Each path below is one point turned by a fixed rotation once a step. After each direction that follows a path, write how fast that rotation turns it, in degrees each step (0 if it stays still).
Each turn is a multiple of 5 degrees from 10 to 175, or 0.
path 1
-19	-57	16	-25	-30	-35	-8	-1	-29	-8	48	-14	9	-6	44	-45	-22	-16	12	0	19	30	-83	-66	14	10	-14	-38	58	-50	-33	29	31	32	-55	15	-21	23	33	-46	-17	-49	2	-38	7	21	-60
8	-35	46	-44	-34	-49	-15	17	-36	-25	74	1	-4	-42	42	11	21	-18	6	19	39	7	-85	-23	19	45	-30	-68	49	-19	11	2	20	9	-45	7	-29	28	23	-28	-31	-50	-17	-41	2	15	-52
-19	-47	15	-27	-57	-22	-21	-15	-17	-15	47	-14	3	-26	29	-40	-25	-17	3	4	30	17	-67	-40	21	30	9	-53	38	-45	-34	30	55	31	-50	2	-27	30	13	-75	-26	-53	-27	-40	1	19	-54
-10	-53	17	-56	-51	-25	-29	-3	-16	-25	50	25	5	-17	26	12	18	-17	17	30	46	23	-82	-24	9	42	-12	-79	46	-5	16	-1	20	8	-54	-22	-31	16	39	-32	-13	-53	-16	-32	-18	9	-69
-32	-48	17	-47	-50	0	-17	-17	3	-25	43	7	21	-35	22	-16	-4	-28	-9	-12	28	7	-57	-28	11	13	3	-66	28	-53	-18	35	64	31	-45	-20	-41	45	13	-60	-43	-55	-47	-38	-25	-2	-38
-45	-55	12	-70	-38	-14	-10	5	-17	-3	31	34	33	1	30	1	1	-2	11	37	30	38	-80	-41	-12	19	-7	-65	54	-16	8	-12	29	21	-61	-12	-28	13	49	-33	-30	-52	-29	-24	-26	3	-64
-34	-53	24	-51	-18	-5	4	-8	-4	-27	55	9	25	-30	27	-1	21	-38	-5	-24	16	10	-73	-44	-2	-10	-26	-66	49	-59	-10	37	44	30	-55	-13	-41	46	17	-18	-41	-52	-29	-36	-27	-11	-28
-40	-50	26	-64	-24	-32	5	22	-30	5	35	15	39	-10	46	-13	-12	6	-2	28	18	21	-76	-51	-10	11	-15	-43	59	-34	-6	-15	33	26	-54	27	-23	21	52	-38	-56	-45	-30	-31	-15	10	-50
-19	-46	27	-33	-9	-32	12	-1	-30	-23	68	-11	6	-18	33	-16	13	-31	21	-14	16	25	-95	-57	-2	-4	-38	-59	58	-50	-17	35	24	23	-62	2	-31	36	12	-7	-21	-61	-6	-35	-2	3	-42
-10	-50	38	-48	-30	-49	-11	23	-32	-7	50	4	19	-40	56	-12	-9	-2	-16	15	28	4	-69	-44	27	39	-20	-39	57	-42	-9	-5	29	23	-41	36	-22	29	49	-51	-54	-33	-20	-47	-1	24	-49
-12	-35	25	-25	-41	-37	-1	-7	-38	-18	66	-21	-16	-13	28	-34	-6	-20	29	16	28	31	-95	-40	6	14	-17	-66	50	-24	-22	27	33	20	-61	-4	-26	30	0	-37	-3	-71	-19	-33	10	14	-55
6	-57	19	-44	-50	-32	-43	3	-12	-27	51	15	12	-43	45	2	8	-22	-10	7	41	6	-63	-34	39	53	-12	-58	44	-39	-4	16	28	15	-37	-1	-28	29	52	-49	-31	-32	-8	-45	-13	22	-63
-28	-29	28	-45	-58	-16	-7	-12	-26	-16	52	-1	-5	-23	17	-24	-7	-12	13	25	36	22	-83	-19	-4	25	6	-75	32	-13	-9	12	56	24	-56	-15	-33	29	-3	-59	-28	-73	-51	-31	-7	1	-48
-23	-73	-2	-54	-46	-12	-33	-12	8	-24	31	31	29	-14	33	2	8	-30	2	5	33	22	-66	-46	18	29	-3	-64	47	-40	-5	24	26	23	-54	-24	-36	20	57	-38	-21	-43	-3	-36	-28	9	-71
-43	-35	33	-68	-40	-12	5	-2	-19	-17	50	17	19	-33	21	3	13	-14	-4	11	28	11	-72	-21	-14	7	-8	-75	39	-26	4	1	53	26	-54	-15	-40	36	10	-36	-55	-64	-65	-30	-29	-12	-29
Speeds:
2	-11	-5	-7	-2	-4	-12	8	4	6	-11	13	12	1	10	6	-4	8	-7	11	3	0	7	-5	8	13	3	9	5	0	5	-14	-9	-3	4	10	5	-8	27	-5	-5	14	10	-1	-3	9	-11 -> 170
-2	-5	-11	4	1	1	-1	-6	-1	1	-4	1	-2	22	-3	-7	-1	-2	20	8	0	18	-12	-9	-7	-6	-2	-2	6	9	-1	4	-12	-2	-10	-9	3	-11	5	10	21	-6	16	6	3	0	-14 -> 145
